array([[-6.07, -1.41, -6.22,  3.31,  0.47, -0.53],
       [ 0.53, -3.26,  2.76, -1.27,  2.07, -0.08]]) → 0.47

array([-6.99, -7.32, -7.57, -6.59, -8.22]) → -6.59

array([-1.50,  2.87,  0.21,  3.87,  2.37, -5.45,  7.59]) → -5.45

array([-2.95, -7.40, -0.32, -1.25, -0.83]) → -1.25

array([ 7.42,  1.12,  6.49, -2.93]) → 6.49

array([6.46, 3.57, 5.07, 4.46, 4.73, 4.65]) → 4.73
---
Q:
[[ 1.78  2.31 -6.42 -1.47  4.11]
 [ 1.78  0.37 -5.26  5.28 -3.35]
 [ 0.79  2.31 -2.17 -5.89 -3.36]]
A: -5.26, 5.28

Q: [-4.88 -0.83 -5.53 -0.62  0.03  5.88  2.28]
A: -0.62, 5.88

Q:
[[-5.74  5.04  6.97  7.59 -2.19]
 [-4.30 -5.95  4.53 -4.65  2.72]
 [-3.58 -1.89  2.54 -0.83  0.18]]
A: 4.53, 7.59

Q: [-3.22 -1.03 -8.27  4.77  1.15  0.14 -2.06]
A: 4.77, 4.77

Q: [-6.68  1.42 -1.67  0.40 -4.39]
A: -1.67, 1.42

Q: [ 4.31  3.43 -1.11 -0.14 -0.77  6.52  5.98]
A: -0.14, 6.52
---
[[-3.687, 5.848, 8.909, 9.846, 10.817, -5.550], [8.043, -13.237, 2.609, -2.889, -14.167, 15.056], [3.485, 8.971, 15.237, -8.214, -7.070, -14.971]]
15.237
[30.81, -4.42, -122.48, 132.81, 84.46, 4.83]
-122.48
[-17.4, -15.1, 16.1, -8.8, -9.5, -10.0]
16.1
[[-0.17, -15.68, 10.75, 4.86, 3.04, 3.65], [4.47, 14.84, 7.06, 5.96, -6.79, 0.64]]
7.06
[19.51, -3.58, -10.45, 0.98, 18.78, 16.46]
-10.45
[-1.86, -17.41, 11.60, -6.97, 7.96, -9.86]
11.60
[-7.958, -9.975, -9.626, 10.556, 5.281, -4.021]
-9.626
---
[518, -854, 981, -928] → -928
[4189, 3690, 8624, 6653, 3302, 2581, 8499] → 8499
[210, -663, 534, 742, 201] → 201
[33, 88, 22, 9, 21] → 21
[10, 6, 203, 143, 247, 91, 155] → 155
[897, 161, 410, 122, 608, 440] → 440
[-575, -251, 885, 412, -942] → -942
[10, 27, -26, 49, 33, 13] → 13
[98, 13, 2, 26] → 26
[4, 25, 19, 16, -40, -30, 38] → 38
---
0.17	0.18	0.09	0.08	0.02	-0.13
-0.10	-0.16	0.10	0.12	0.13	-0.05
-0.14	-0.20	0.10	0.10	0.11	-0.05
⇒ 0.09

0.45	-0.25	-0.15	1.68
1.29	-1.97	-0.64	1.19
0.32	0.22	0.10	0.27
⇒ -0.15

1.71	-1.28	-0.42	-0.78
-1.28	1.47	-0.09	0.26
-0.48	0.12	1.35	1.42
⇒ -0.42

0.19	0.07	0.01	0.02
0.22	-0.11	-0.04	-0.04
-0.22	0.16	-0.04	-0.05
⇒ 0.01

-99.809	38.467	146.416	23.419	-123.002
-65.564	222.099	-19.236	24.471	-108.113
14.920	-86.066	80.265	-143.786	-57.034
⇒ 146.416

-2.373	-0.740	0.144	-2.348	-1.951	-2.406
1.294	-2.117	-1.157	0.594	-0.401	0.587
0.740	-2.310	-1.672	0.712	-0.372	0.063
⇒ 0.144

0.144	-0.065	-0.116	0.065
0.152	0.061	-0.196	0.013
0.153	0.008	-0.159	0.089
⇒ -0.116
---
[67, 45, 40, 49, 76, 70, 8] -> 45
[[-225, 790, -502, -550, -262, 453, 940], [-433, 98, -264, 939, 896, -269, -581]] -> 98
[[605, 427, 707, 484, 373, 681], [440, 457, 652, 510, 653, 751], [276, 129, 461, 353, 461, 297]] -> 129
[29, 206, 201, 54, 181, 177] -> 206
[6, 1, 4, 8] -> 1
[190, 497, 776, 141, 221] -> 497
[[67, 26, 19, 37, 52, 80], [24, 42, 64, 85, 52, 17]] -> 42
[-1, 32, 23, -33] -> 32
[32, -30, 2, -9, -14, 17, 27] -> -30
---
[ 4.09 -5.98  1.73  4.67  6.54 -4.10  1.28] | 4.67
[ 0.78 -7.38 -5.58  6.90 -6.28 -1.30  5.96] | 6.90
[ 4.95 -6.14 -2.85  0.24 -6.49 -4.59 -0.51] | 0.24
[ 7.29  5.70 -0.35 -0.84  7.70  2.39  6.74] | -0.84
[-2.97  3.38 -8.21 -6.09  0.71  2.66  2.13] | -6.09
[ 6.40 -2.32 -2.48  2.20 -2.09 -6.96 -4.64] | 2.20
[ 6.15 -4.66 -4.13 -4.00  2.58 -6.47 -3.36] | -4.00
---
[4 5 0 6 8 1 7] --> 5

[  8  14  45 -46 -13  -1   1] --> 1

[361 349 555 912 148] --> 361

[1257 7150 6132 3355 8448 5274 2635] --> 5274

[8 6 4 2 8] --> 6

[ 513  403 -939 -964 -740] --> -740

[-253  896  528 -968  147 -214 -149] --> -149

[9 7 0 0 1] --> 1

[[805 245 263 234 313]
 [265 273  58 169 237]
 [492 332  85  71 410]] --> 263
---
[-19.13 -12.83  -8.04  -8.72   2.19   6.93  14.20]	-19.13
[-0.04 -0.10  0.18  0.07]	-0.04
[ 172.19  -97.05   96.04 -109.30  -12.13  117.21]	172.19
[ 1.1  0.9 -0.6 -0.9 -1.1  0.1  0.5]	1.1
[-0.07  0.00 -0.13  0.05  0.17  0.00 -0.09]	-0.07
[ 0.11  0.03 -0.11 -0.06  0.04 -0.02]	0.11
[-0.96  0.83  1.16 -1.10  0.79 -0.59]	-0.96
[ 1.072  1.029 -0.483 -1.721]	1.072
[ 111.939  -76.097   79.720 -112.348]	111.939
---
8	4	7	7	8	7
2	2	2	3	2	3
2	2	2	3	2	3
result: 3

-14	-22	-6	-29	20
13	37	-7	16	25
result: 20

344	726	441	111
633	896	183	558
result: 111

-35	-34	-12	-21	-7	6
30	-20	31	-23	-43	-47
result: 6

61	57	11	55
28	87	87	5
17	38	17	14
result: 5

7	5	1	4	7
4	2	4	9	6
result: 7

205	54	17	13	85	141
194	89	95	63	117	145
188	65	40	31	73	181
result: 145
